Each path below is one point turned by a fixed rotation once a step. After each direction that follows a path, write how fast that rotation turns it, in degrees a step (0 if it stays still).
Each turn is a multiple of 5 degrees from 10 to 175, or 0.
Each row of a path follows its step; steps can be skipped.
path 1
step 0: [ 1.98  1.97  0.13 -2.00 -1.33  0.19 -2.68 -0.13 -2.31  0.83 -0.07 -1.64
 -0.82 -2.65  1.90  0.55  0.30 -1.59 -1.71  2.40 -0.98 -3.82 -2.58 -1.66
  0.48 -2.27 -0.60  2.72  2.04  1.42  0.32 -1.93 -0.96  2.10  0.87 -2.01
  2.56 -3.44  2.05]
step 2: [-0.78  4.46  0.92 -0.31 -0.49  3.65  4.03 -0.65  2.71 -2.16  1.33 -0.14
 -0.78  2.10  2.02 -0.52  1.47 -0.22 -0.51  1.07  3.92  0.44 -0.86  0.38
 -1.33  3.64  0.30 -0.27  1.20 -0.71  0.97 -1.89 -2.09 -0.76 -0.52 -0.84
  1.23 -2.52 -1.88]
step 7: [-1.25 -1.04 -1.68 -0.78 -2.87 -0.66 -0.76  5.22 -0.37 -2.12 -2.86 -0.35
 -0.46 -0.21  1.14  3.94 -1.28 -0.18  1.28 -0.14  0.11 -0.55  4.81  0.77
  0.93  0.27 -0.72 -1.28  0.15  1.86  0.85 -1.09  2.32  0.34  3.51 -0.55
  0.24  2.48  0.75]
step 8: [ 1.34  1.64  1.66 -3.90  0.33 -0.27  0.37  2.05 -0.82  0.96 -0.42  2.07
 -0.93  1.58 -4.35 -1.72  2.07  0.14 -0.99  1.85 -2.63 -4.33 -2.50  0.64
 -2.30  0.08  2.05 -1.61  1.66  0.45 -0.27  2.67  1.06  0.31 -0.94  1.71
 -1.64 -1.59 -1.65]
step 15: [-0.51  1.66  0.10 -2.83  1.24 -1.97 -3.65  2.10  1.47 -2.10 -1.58  1.38
 -2.94 -1.48  3.62 -1.11  0.81 -3.29 -2.16 -0.43  2.45 -0.55 -1.31 -0.56
  0.72  0.44 -2.90  0.71  0.56  1.15 -0.17 -0.07 -1.50  3.30 -1.35 -1.69
  2.24  1.79 -1.39]
step 16: [ 0.70 -4.63 -0.54 -1.66 -0.67 -0.69  3.11 -0.41 -1.64 -0.31  1.86 -1.55
 -1.90  1.59  2.62 -0.40  3.96 -0.15 -0.48 -1.03 -2.84  0.77 -2.14  1.64
  0.86 -1.40  1.81  0.84 -1.81  0.49  0.31  0.48 -0.16 -0.07  0.22  1.50
 -5.31 -0.41  1.50]
step 19: [-0.15 -0.68  1.83 -0.94 -2.91 -0.30 -1.96 -1.34  0.55  2.83 -0.60 -0.39
 -2.69 -0.92  3.79  1.96  1.90  0.67  0.17  1.80 -1.84 -2.43 -2.04  1.99
 -1.25  0.18 -1.18  4.52 -0.62  0.20  0.91  1.33  2.63  0.55  3.74 -0.91
 -0.59 -0.52 -2.26]
step 20: [ 3.41  0.72 -1.93  0.34 -1.97  0.20  1.38  0.79  1.97 -0.86 -1.41 -0.44
  2.01  3.44  0.03 -0.58  4.39  1.55  0.47 -3.21  0.61  0.64  2.47 -0.21
 -1.92  0.39  1.89 -0.63  1.32  1.46 -0.36 -0.46  3.75 -0.63 -2.72  1.22
  0.43 -0.80  3.67]
step 21: [ 1.41  4.19  1.09 -0.79 -2.24  0.04  0.14 -0.29 -1.99  1.62  2.67 -1.09
 -0.21 -2.12 -0.92 -1.32  0.57  0.84 -0.13  3.03  2.23 -0.01 -1.21 -1.44
 -0.39  4.21  2.27 -2.94 -1.10 -2.50  1.64  0.03 -3.78  0.19  2.58 -0.49
  1.73  0.83  0.06]
step 23: [ 0.98  3.25  2.14  0.52  0.57 -0.41 -1.07 -0.78  0.72  0.71 -0.71 -0.44
 -0.36  2.55  0.64  1.50  1.93  1.02  1.82 -1.39  2.11 -3.36 -1.20  2.45
 -1.58 -2.48  1.85 -3.23 -0.49  3.70  0.09  0.64  0.95  4.33 -1.21  0.99
  0.63 -2.10 -2.72]
step 25: [-2.33  1.71 -1.74 -0.82 -0.81 -2.68 -0.38  0.22 -1.53 -0.95 -1.56  0.72
  1.00 -1.44  1.25 -1.62 -2.68 -1.94  0.98 -1.20  3.27  1.95  0.17  3.35
  0.17  0.75  1.08  0.70  4.48 -2.51 -0.01  1.62 -2.22  2.21  3.33  0.77
 -1.96 -1.83 -0.92]
Directions:
[-0.56  0.37 -0.57  0.49  0.83  0.42  0.76 -0.09  0.96  0.41  0.18  0.04
 -0.74 -0.31  0.32 -0.46  0.56 -0.96 -0.58  0.34 -0.19  0.29 -0.22 -0.20
  0.46 -1.83  0.03  0.47  0.77  0.01 -0.31 -1.03 -0.89 -0.04  0.07 -0.65
 -0.44  0.43  0.33] : 25
[ 0.41  1.08 -0.42 -0.04 -0.35  0.05 -0.49 -0.15  0.50  1.06  0.18 -0.59
  0.10  0.63 -0.67  0.11  0.41  0.84 -0.62  0.66 -1.04 -0.47  0.16 -0.80
 -0.29  0.33 -0.12  0.56  0.89 -0.05  0.57  0.01  1.07 -0.63  1.00 -0.02
  0.18  0.58  0.95] : 35
[-1.08  0.51  0.80 -0.27 -0.64 -1.15  0.53 -0.41 -0.01 -0.47  0.65  0.75
 -0.20  0.44 -1.19 -0.11  0.51  0.90  0.64  0.23  0.39 -0.35  0.58  0.33
 -0.09 -0.27 -0.04  0.81  0.35  0.41  0.42 -1.04  0.16 -0.04 -1.33 -0.36
 -0.02 -0.12  0.01] : 120
[ 1.27  0.00  0.37  0.04  0.35  0.16  0.95  0.02  1.05 -0.19 -0.62  0.22
 -0.14  0.12 -0.54 -0.05 -0.05 -0.04  0.65  0.07  0.27 -0.48  1.44 -0.92
 -1.14 -1.02 -0.04 -0.86 -0.80 -0.15  0.48 -0.13  0.57  0.35  0.38  0.15
 -0.67 -0.29 -0.37] : 115
[-0.12 -0.47  0.65  0.40 -1.09  0.29  0.42  0.42  1.70 -0.81  0.42 -0.87
  0.14 -0.52  0.54  0.20 -0.21  0.38  0.68  0.77 -0.68 -0.31  0.53  0.23
  0.54  0.38 -0.83  0.34  0.06  0.13 -0.73  0.22 -0.67 -1.04  0.41 -0.12
  0.34 -0.41 -0.39] : 145
[-0.41  0.54 -0.51  0.24  0.18 -0.51 -0.53  0.66  0.54 -0.16 -0.25 -0.72
 -0.37  1.23  0.55  0.19  0.24  0.26 -0.40 -0.48  0.90 -0.22  0.29 -0.36
  0.85  0.43 -0.40 -1.82  0.08  1.01  0.93 -0.51 -0.53 -0.49 -0.25 -0.30
  0.05  0.14 -0.41] : 135
[ 0.22 -0.46  0.20  0.71 -0.60  0.80 -0.66  0.09 -0.25  0.53  0.82 -0.48
  0.40  0.38 -0.02  1.29  0.50 -0.05  0.27 -1.02 -0.36 -0.08  0.70 -0.50
  0.96 -0.28  0.24  0.46  0.03  0.44 -0.16 -0.61  0.07  1.55  0.02 -0.27
 -0.63 -1.08  0.28] : 110
path 2
step 4: [ 1.53 -2.14  0.41 -1.22  0.40  0.47  2.85  2.68 -2.62 -0.86  0.03 -1.61
 -0.98  1.25 -1.92  0.19 -0.21  2.88  4.75  1.60  0.88  1.41  1.63  1.09
 -0.56 -3.04  1.77 -0.90 -0.13  1.31 -2.67  1.73 -1.21  0.01  1.10 -0.48
 -1.26  0.92  3.92]
step 5: [ 0.10 -2.48  0.13  0.94 -0.05  3.80  2.69  3.07  2.84 -1.44  0.14 -0.47
  1.77 -3.38  0.20 -0.14  0.91  0.86  0.75 -0.36 -0.10  2.44  1.91  1.02
 -1.76 -0.09 -0.43 -4.54 -1.21  2.17 -2.10 -1.04 -0.66 -2.54 -0.75 -0.65
  1.29  1.68  1.47]
step 8: [-3.93 -3.35  0.08  2.13 -1.90 -0.14  0.66  1.14 -2.25  0.52  1.13  0.25
  1.40 -2.06 -2.31 -1.20  1.11 -2.51  0.19  0.09  1.09 -0.39 -0.21  1.29
  2.05  2.95  1.54  1.13 -1.84  1.60 -0.11  0.86  0.86 -2.28 -3.33  0.54
  3.89  0.79 -1.93]
step 9: [ 0.11  0.69 -1.89 -0.13 -4.06  2.25  1.29  0.22 -2.98  1.21  0.24 -1.32
  2.24  1.26 -3.01 -0.16 -3.25  0.08 -0.64  3.86 -0.26 -2.48  1.25  1.77
  1.92  1.95  2.23  0.51  1.18  1.37  0.75  0.67  0.76  1.89 -0.35 -2.51
  1.86 -0.44 -1.67]
step 10: [-0.37  1.63 -4.42  1.30  0.74  1.47  2.28 -1.86 -1.07  1.93  0.77  4.17
 -0.07 -0.59  0.83  1.51  0.82  0.28  0.61  1.16 -1.74 -0.97  2.57  1.48
  2.08  2.92  1.12 -2.25  3.64  1.94 -0.71  1.12  0.80 -0.77  1.22 -2.73
 -1.01  0.39 -0.28]
step 12: [ 4.32 -2.10  1.44 -4.90  1.99  0.05  0.72  0.63 -4.03 -0.20  0.74 -1.13
  0.51  1.72 -1.74 -0.71  1.04  0.12  1.90  2.18 -1.22  0.88  1.78  0.67
 -0.80  1.00  1.12 -1.10  0.16 -0.67 -1.02  3.72  1.54  2.01  0.01  0.20
 -2.36  0.24 -0.53]
step 13: [ 2.23 -3.16  0.95  1.51  5.33  1.23  3.59  0.76 -0.56  0.71  2.08 -0.91
 -1.99 -1.89  0.74 -0.77 -0.70  0.89  1.50  1.91 -2.10  1.72  2.17 -0.80
  0.86 -0.57  1.21 -3.51 -1.96  0.59 -1.99  1.03  0.08 -2.20  0.09 -0.23
  1.14  0.67 -0.23]
step 14: [-0.59  0.59  1.40 -1.41  1.57 -0.22  1.54  1.99  2.14 -2.52  0.54 -1.55
  2.27 -2.38 -0.52 -1.17 -3.86  2.41 -2.27  1.42 -1.34  2.75  3.91 -0.88
 -2.97  0.75  1.78 -0.90  0.01 -0.70 -1.66 -1.81  0.48 -1.10 -0.64 -0.14
  2.49 -2.01 -0.81]
step 21: [ 0.50 -1.80  2.14 -1.19  3.80  1.97  3.06 -0.20 -1.44  1.15  0.02 -1.08
 -4.59 -0.47 -2.51 -0.80  2.81  1.82  3.39  0.50 -1.22  1.26 -1.21  0.85
 -1.70 -0.45  1.01 -0.04 -2.76  0.03  0.16 -0.47  2.34  0.78 -0.43 -0.60
 -0.65  2.43 -1.37]
step 23: [ 1.33  1.78 -0.19  1.32  1.44  0.82  0.66  0.25  0.52 -1.60  0.36  1.11
  1.32 -3.71 -1.00  1.54 -2.93  2.47 -0.63  1.68  1.80  6.01 -0.57  0.16
  0.07  0.63  0.14  0.43  2.51 -0.76  1.72 -2.54  2.21  2.43  0.49  0.80
  1.24  0.42 -2.33]
step 25: [-0.21 -1.85 -0.33 -0.35 -3.88 -0.19 -1.19 -1.67 -3.38 -0.20  0.81  1.04
  0.15  0.95 -0.90 -1.73 -1.03 -2.50 -0.70 -1.70  3.78  2.17 -0.63 -0.97
  0.29  2.86  5.17 -1.67 -0.74 -1.86  1.68 -0.21 -0.42 -1.48  0.18  2.65
  0.73  0.43 -0.09]
Directions:
[-0.73 -1.21  1.28  0.15 -0.38  0.45  0.14 -0.39 -0.28 -0.44  0.56 -1.23
 -0.56  0.49  0.06  0.54 -0.75 -1.11  1.12 -0.08 -0.08 -0.34 -0.36 -0.34
 -0.12  0.28  0.61 -0.25 -0.09 -0.08 -0.23  0.79 -0.11  0.45  0.37 -0.18
  0.34  1.17  0.01] : 85
[-0.32  0.00 -1.31  0.00  0.38 -0.17  0.06  1.42 -0.38  0.17  0.47 -1.28
  0.36 -0.13 -0.10  0.25 -0.23 -1.05 -0.50 -0.29  0.34  1.17  0.05 -0.52
 -0.65 -0.60 -0.06 -0.13  0.23 -0.31  0.29 -0.81 -0.17 -0.42  0.59  1.10
  0.49  0.59  0.35] : 40
[-0.05  0.58  0.12 -0.98 -0.36 -1.16  1.13 -0.34 -0.10 -0.73  0.75 -0.53
  1.07 -0.29 -0.31 -0.53  0.12  0.15  0.05  0.13 -0.87 -0.78 -0.63  0.03
  0.04 -0.32  1.10 -0.02  0.12 -0.39  0.84 -0.50 -0.77  0.33 -0.02 -0.29
 -0.32 -0.14  1.15] : 140
[ 0.49 -0.95 -0.17  0.49  0.49 -0.87  0.41  0.69 -0.52 -0.07  0.09  0.28
  0.27 -0.12 -0.05 -0.31 -0.58  0.01  0.29  0.82  0.63 -0.54  0.53  0.80
  1.00 -0.37 -0.32  0.46 -1.53 -0.04 -0.76 -0.85 -0.70  1.16  0.21 -0.05
  0.56  0.26 -0.22] : 80
[-0.54  0.42  1.18 -0.24  0.79  0.20 -0.19  1.17 -0.02  0.12  0.35 -0.39
 -0.10 -1.05  0.05  0.10 -0.38  1.30 -0.49 -0.42 -0.08  0.48 -0.96 -0.28
  0.18  0.04 -0.30 -0.45 -0.11 -0.97 -0.29  0.16 -0.74  0.24 -1.39 -0.41
  0.43  0.35 -0.62] : 45
[ 0.02 -0.28  0.75 -0.62  1.04  0.15 -0.52  0.69 -0.47  1.19 -0.08  0.97
  0.86 -0.23  0.36  0.29 -0.74 -1.10 -0.69  0.64 -0.95 -0.41 -0.53 -0.57
 -0.09  0.40  0.60  0.21 -0.10  0.25 -0.37  0.28  0.16 -0.37  0.89 -0.34
  0.16 -0.89  0.33] : 20
